Each path below is one point turned by a fixed rotation once a step. After each direction that follows a path, write how fast that rotation turns it, in degrees each step (0 if it stays still).
Each turn is a multiple of 5 degrees from 10 to 175, or 0.
Each row of a path follows its step; steps can be skipped.
path 1
step 0: -1.31,-0.65,-0.40,-2.39,1.62,2.83,-0.71,-0.47,1.31,-0.72,1.39,-4.46,-0.83,3.32,-0.49,-1.15,0.75,-0.53,0.36,0.47,5.14,-0.42,0.92,-3.09,-0.24,-1.20,-2.01,2.21,-1.35,-0.97,1.10,-0.29,1.07,-1.04,1.37,3.41,-0.91,-0.96,-0.57,1.60,-0.74,-0.44,-1.74,0.02,-2.64,1.73,3.16,4.96,-0.91,2.36,-4.64
step 1: 0.35,3.96,1.04,1.79,2.24,0.18,-2.28,0.77,1.10,0.40,-0.34,-3.52,1.24,-2.30,0.36,-1.46,3.66,1.68,1.21,-0.91,0.51,4.61,-3.00,-2.16,-1.84,-0.37,-3.61,-0.51,-1.52,1.19,-0.30,1.48,4.26,-0.09,-0.47,2.22,-1.16,-0.58,2.40,1.41,-0.44,4.70,-0.97,2.60,-1.52,-0.18,-0.72,0.61,-1.03,-0.94,1.76
step 2: -1.76,2.47,-1.11,-3.08,0.12,-1.54,0.43,2.55,-1.40,3.06,-2.17,-2.33,2.57,-0.57,-1.95,-3.50,0.13,2.25,0.50,2.94,-0.25,-0.08,-1.32,-0.17,-0.72,0.37,3.66,-1.26,-0.62,-0.05,0.35,-2.28,3.58,0.17,1.88,1.01,-0.17,-1.71,-2.56,1.42,-1.81,-2.44,0.89,1.69,0.35,3.56,0.46,0.17,-3.75,0.23,5.07
step 3: -0.21,0.29,-3.08,-5.42,0.96,2.39,-2.74,-1.24,-2.98,-2.52,2.36,-1.11,-0.59,-2.59,-2.28,-2.52,-0.17,1.12,-1.70,3.98,1.34,-1.57,-2.57,1.64,-1.77,-0.21,0.18,1.69,-2.37,-1.84,-1.77,1.56,0.61,-4.29,-0.13,-2.73,0.72,0.08,-0.95,0.01,-0.72,-0.71,-0.94,0.47,-2.29,-2.77,0.85,1.15,1.38,1.99,1.02
step 4: -1.46,1.26,-1.93,-0.13,-3.43,-0.11,-2.88,0.93,0.88,-2.85,3.65,-1.27,3.86,-1.88,-3.03,-0.85,0.76,3.00,0.90,0.65,0.56,-0.34,-1.09,-0.12,0.78,-3.82,-2.08,1.68,0.38,-1.54,-3.15,1.28,-2.76,3.28,-0.10,2.37,0.18,-0.71,0.78,1.37,2.45,-0.06,-0.76,2.61,-0.59,-0.43,-4.67,1.36,-2.18,0.45,-1.81
step 5: -1.97,0.16,1.74,-0.09,1.59,-2.70,0.86,0.59,-1.96,-0.36,-1.68,-5.05,4.12,2.32,0.24,1.31,0.87,0.46,1.45,-3.18,-0.72,-2.92,0.12,1.04,0.71,0.96,-2.05,-1.09,-0.62,-3.26,-1.93,-0.24,0.42,-2.11,0.19,2.56,1.13,-2.98,-1.12,4.36,3.26,-1.52,-2.65,0.71,-3.92,1.28,1.52,0.70,-1.40,1.55,0.10
step 6: 0.42,-2.67,0.21,-2.00,2.75,1.99,0.13,1.16,-1.63,-0.34,-3.12,-2.16,0.44,0.10,2.18,1.09,1.79,0.50,-0.28,3.01,0.50,1.11,-2.89,-1.74,1.13,-2.35,-3.29,-0.17,-4.74,-2.30,-2.23,2.03,3.65,1.42,-0.13,2.54,-2.95,-0.13,1.92,2.47,-2.85,-2.64,3.23,-1.10,-1.86,-1.91,-0.53,1.27,1.27,-0.74,1.30
step 7: -1.35,5.76,-3.04,-1.30,-0.50,0.88,-1.00,3.10,0.27,-2.03,-0.56,-3.16,-1.24,2.40,0.60,-1.37,0.88,2.07,2.99,3.57,-0.39,-1.73,-1.42,-1.37,-0.70,-2.70,2.08,-1.89,0.30,4.91,-1.09,1.09,1.48,1.88,-0.33,2.63,0.21,-2.94,1.85,-0.24,-1.03,-1.16,-1.80,-0.20,0.46,-2.11,0.68,-0.91,0.12,0.36,1.21
step 8: -0.99,3.35,-0.98,-1.83,0.13,-0.20,-2.78,-3.49,-0.73,-0.70,0.02,-3.55,4.28,-2.22,-0.56,-0.72,-3.93,-1.22,-1.23,1.41,1.80,1.32,-2.04,1.19,0.37,0.05,-0.29,-2.23,-0.74,0.18,-1.93,2.06,2.75,-2.24,-0.20,0.68,2.84,-1.33,-1.12,-2.88,-0.22,-4.87,-2.62,2.23,0.77,3.06,0.74,-0.41,1.66,-0.91,-1.61
step 9: -2.83,-0.91,-1.54,-1.88,1.79,-0.71,-2.55,-2.63,2.70,1.96,2.50,-1.33,1.92,-3.21,0.88,0.59,1.08,2.38,0.89,-0.55,1.42,0.67,-2.60,-1.34,-0.66,-2.00,1.97,-2.39,-0.83,-2.33,-2.09,-1.19,-1.93,1.43,-0.83,0.90,-2.22,2.84,-1.07,1.49,-1.09,-2.08,-3.53,-0.55,-2.25,-0.70,-1.12,6.16,1.13,1.85,0.75
Speeds:
0.67,-1.10,-0.66,0.40,-0.79,-0.21,0.76,-0.44,1.01,0.43,0.37,0.74,0.36,-0.49,0.46,-0.42,0.09,0.23,0.00,0.24,0.42,-0.24,-0.75,-0.28,-0.76,-0.74,-0.08,-0.40,-0.68,-0.65,0.34,-0.29,0.94,1.03,-0.38,0.66,-0.21,-0.34,-0.44,-0.18,0.60,-0.79,0.92,1.14,0.85,-0.26,-0.27,-0.11,-0.42,-0.57,-0.45	155
0.12,-1.61,-0.01,-0.40,0.58,-0.33,-0.14,-0.54,0.06,0.81,-0.55,-0.87,-0.81,-0.68,0.71,-0.54,-1.06,0.09,-1.10,0.34,0.46,-0.44,-0.09,0.60,0.51,0.01,0.80,-0.55,-0.85,-0.61,-0.11,-0.25,-0.76,-0.54,0.47,0.57,-0.28,0.40,-0.11,0.92,-0.17,-0.14,-0.13,-1.05,0.41,0.47,0.30,-0.12,-0.34,0.19,0.50	115
-0.32,-0.60,0.39,0.16,0.00,0.92,-1.31,-0.07,0.46,0.72,1.03,0.34,-0.86,-1.28,0.96,0.71,0.50,0.80,0.48,-0.10,-0.28,0.43,-0.75,-0.50,0.96,-0.21,-0.66,-0.30,-0.37,0.53,-0.61,0.07,-0.50,0.08,-0.29,-0.50,0.21,-0.16,0.06,-0.47,-0.60,0.27,0.59,-0.01,-1.07,-0.32,-0.54,-0.25,-0.66,-0.29,0.37	135
-0.24,-0.24,-0.04,-0.76,-0.55,-0.81,0.30,-0.37,-0.07,-0.06,0.70,-0.30,-0.37,-0.59,-0.51,0.35,0.82,-0.87,0.15,0.98,-0.79,1.11,0.06,0.09,-0.47,0.69,0.33,-0.55,-0.30,-0.05,0.19,0.45,-0.91,1.16,0.42,1.23,0.57,0.59,1.20,0.15,0.37,0.54,0.60,0.28,-0.54,-0.29,0.88,0.08,0.48,0.06,0.14	130
-0.55,-0.83,0.37,-0.61,-0.21,0.37,0.65,1.22,0.94,0.86,0.92,-1.11,1.35,0.25,0.56,0.37,-0.26,-0.04,-0.09,0.03,-0.22,0.30,-0.23,-0.69,-0.38,-0.33,-0.71,0.53,0.53,-0.50,-0.06,-0.39,-0.99,-0.50,-0.38,-0.90,-0.34,0.02,0.49,0.54,0.67,0.38,-0.06,-0.08,0.53,0.01,0.40,-0.47,0.73,0.33,-0.68	70
path 2
step 0: 1.16,2.15,2.73,-2.91,-2.02,1.29,2.55,2.34,2.22,-1.00,-1.10,0.33,1.54,-3.59,3.23,-0.25,3.64,0.56,0.72,2.21,2.56,-1.80,-3.51,-2.79,3.15,0.08,0.86,1.67,-1.49,0.68,-2.30,-1.84,1.42,-0.28,-1.90,1.75,0.91,0.52,0.51,1.94,4.03,2.34,-3.01,-0.29,2.98,2.13,1.29,-0.25,0.21,-0.64,-0.22
step 1: -1.67,-0.19,0.60,1.75,-2.22,-1.79,0.81,3.94,-1.41,-4.87,-0.26,-1.41,-2.69,-2.40,0.63,-2.92,1.16,2.33,-1.42,-1.79,-0.13,1.76,0.22,0.08,-4.01,3.84,0.51,0.29,-0.65,2.03,-2.11,1.40,-3.31,-1.47,-0.66,-2.34,-1.95,-0.49,1.89,0.35,-0.85,-1.66,0.97,-1.82,4.04,-0.30,-0.72,-0.86,-3.66,-0.23,1.15
step 2: -2.53,-0.44,5.59,-1.77,-4.98,-1.09,0.01,-1.80,-0.96,-1.96,1.22,1.29,-0.34,-0.67,0.32,2.67,0.99,-2.60,1.76,2.33,1.52,-1.97,-1.02,0.07,1.43,0.05,2.04,0.28,1.57,2.61,1.82,1.23,-2.50,0.31,-2.67,1.49,-1.89,1.82,1.79,-3.36,-0.11,1.11,2.59,3.23,-1.96,-1.32,3.03,0.64,0.48,-1.28,2.97
step 3: 0.84,-2.56,2.99,2.21,-0.61,-1.15,3.25,5.68,-0.77,1.63,-2.01,0.84,-1.39,-2.18,2.91,-1.01,-2.37,-0.97,2.07,1.29,-2.90,-0.01,-0.98,0.12,1.38,0.59,-2.11,-0.33,-1.61,-1.10,-2.49,-0.10,0.74,0.48,1.19,1.91,-0.21,2.72,0.39,0.17,5.53,-1.11,0.37,1.29,1.73,-1.63,2.06,0.97,-2.92,1.02,-3.11
step 6: 0.94,-0.60,4.03,-2.17,-2.41,-0.08,2.82,0.33,1.45,-3.39,-0.27,-1.52,1.38,-2.86,2.26,-2.96,3.18,-0.85,-1.87,-0.61,0.81,-2.06,-3.65,-0.09,2.69,1.06,-0.42,2.56,-2.42,-0.27,1.55,1.25,1.34,-1.46,-1.31,3.36,-0.22,1.18,0.96,4.45,2.63,1.71,0.22,0.11,0.43,-1.83,2.61,-2.78,-0.68,-0.60,-2.47
step 7: -0.84,0.39,0.25,3.35,-0.15,-0.85,2.58,2.37,-1.33,-1.89,-0.03,-1.89,-4.38,-5.53,2.45,2.17,0.51,1.47,-1.26,-2.87,0.31,-1.55,1.97,-0.12,-3.49,2.92,1.01,-2.15,-0.89,0.80,-0.85,2.29,-3.08,-1.90,-0.36,0.73,-2.97,0.75,0.33,-1.69,0.95,-0.70,1.67,0.34,1.35,3.40,0.50,1.42,-2.61,1.46,1.44
step 8: 1.62,-1.85,5.06,-0.05,-3.41,0.73,0.02,-1.78,-1.14,-1.07,1.07,0.84,-1.99,1.31,2.97,0.33,0.19,-2.85,-0.38,3.46,0.50,0.34,1.59,1.02,1.77,-0.88,0.38,2.39,3.52,3.86,2.12,1.89,-4.00,1.24,1.78,2.50,-0.07,-1.04,0.12,-1.82,-0.95,0.71,1.02,2.14,-1.42,-3.77,1.85,2.97,-2.56,-0.73,0.80
step 9: -0.82,-0.36,0.28,0.97,-0.91,-0.82,2.12,4.39,2.87,1.11,-2.90,-2.35,0.49,0.09,4.35,0.33,-2.40,-2.82,-0.45,-0.29,1.37,0.90,-3.66,1.04,-0.08,-1.47,0.41,-1.22,-0.66,-2.17,0.20,-1.02,2.24,-0.57,3.27,3.66,-0.44,2.40,0.32,-0.92,4.67,-2.58,2.09,1.32,-0.11,-1.17,2.49,-1.13,-1.31,3.40,-2.11
step 12: 1.07,-0.37,3.60,-3.99,-2.91,-0.13,1.23,0.76,1.05,-0.01,2.95,-3.29,1.00,-1.97,3.27,-0.56,0.73,1.54,-2.94,-1.23,0.39,-4.15,-2.34,0.25,-0.34,-0.49,-2.40,2.46,-2.19,0.14,0.65,0.93,-0.22,1.77,-0.49,2.27,-2.68,2.23,1.26,-0.24,2.36,0.73,1.50,-0.92,0.22,-4.90,2.98,-2.38,-0.13,1.44,2.00
step 13: 1.15,-0.64,0.10,2.75,-2.46,-3.05,2.14,5.59,-1.47,-0.65,0.65,0.77,-2.46,-3.80,1.77,4.71,0.90,0.13,-2.78,-2.32,1.74,1.23,2.31,0.09,0.21,1.72,-0.22,0.16,2.46,2.49,-0.18,0.61,0.86,-1.94,0.84,0.48,0.11,3.69,0.25,-2.20,1.67,1.12,0.28,1.14,-0.07,3.18,-1.37,1.21,-2.98,0.96,-0.78
Speeds:
-0.97,-1.14,-0.05,-0.02,0.06,0.28,-0.08,-0.80,0.57,-0.05,0.34,-0.18,0.24,0.34,0.74,0.37,-0.74,0.49,-0.24,0.70,-0.24,0.23,0.27,0.70,-0.01,0.20,0.13,-0.47,-0.01,0.35,0.11,0.16,-0.15,-1.14,0.51,-0.36,-0.29,0.08,-0.68,-0.40,-1.23,0.91,-0.16,-0.24,1.71,0.80,-0.29,0.16,-1.05,-0.87,0.48	115
-0.25,-0.70,-0.19,0.42,-0.21,0.56,0.41,0.21,0.34,-0.41,1.29,0.65,0.19,-0.13,-0.43,-0.26,-0.99,-0.69,0.13,0.61,0.09,-1.36,-0.82,-0.09,0.74,-1.58,0.04,0.56,0.14,-0.37,-0.37,-1.04,0.27,-0.52,-0.31,0.55,-0.35,-1.04,-0.34,-0.24,0.04,-0.73,-0.29,-0.44,-0.40,-0.44,0.74,0.05,-0.49,-0.40,0.07	120
0.00,0.31,-0.33,-0.01,0.00,-1.15,-0.60,-0.76,0.00,0.06,0.65,-1.45,0.05,0.20,-0.27,0.76,0.00,-0.01,0.39,0.37,0.65,-0.63,-0.54,1.02,-1.03,-0.46,1.05,-0.94,-0.37,-0.60,0.18,-0.87,-0.77,0.21,-0.13,0.41,-0.37,0.55,0.37,1.00,0.24,-0.46,0.59,-0.08,0.35,0.65,0.92,-0.18,0.48,-0.06,0.02	145
0.23,-0.13,0.19,-0.25,-0.18,0.21,0.52,-0.28,-0.08,0.68,0.56,-0.47,-0.70,0.15,-0.36,-0.27,-1.76,1.60,0.20,0.54,1.19,0.23,0.05,-0.97,0.10,0.38,0.17,0.36,-0.70,0.50,-0.77,-0.01,0.01,0.51,-0.11,0.74,0.38,0.50,-0.63,0.50,-0.43,0.46,0.84,0.37,-0.88,0.10,-0.17,0.62,-0.49,0.56,-0.26	80
-0.17,-0.84,0.24,0.20,0.08,0.43,-0.63,-0.50,-0.69,-1.53,-1.09,0.43,-0.65,-0.38,-0.81,-0.51,0.22,0.13,0.66,1.04,-0.64,0.03,-0.43,-0.13,0.11,0.12,0.54,-0.39,-0.40,-1.57,-0.14,1.25,-0.22,-0.40,-0.15,0.82,0.27,-0.19,-0.14,-0.03,0.44,0.65,0.40,-0.01,0.12,0.29,0.54,0.42,-0.10,0.88,0.02	20
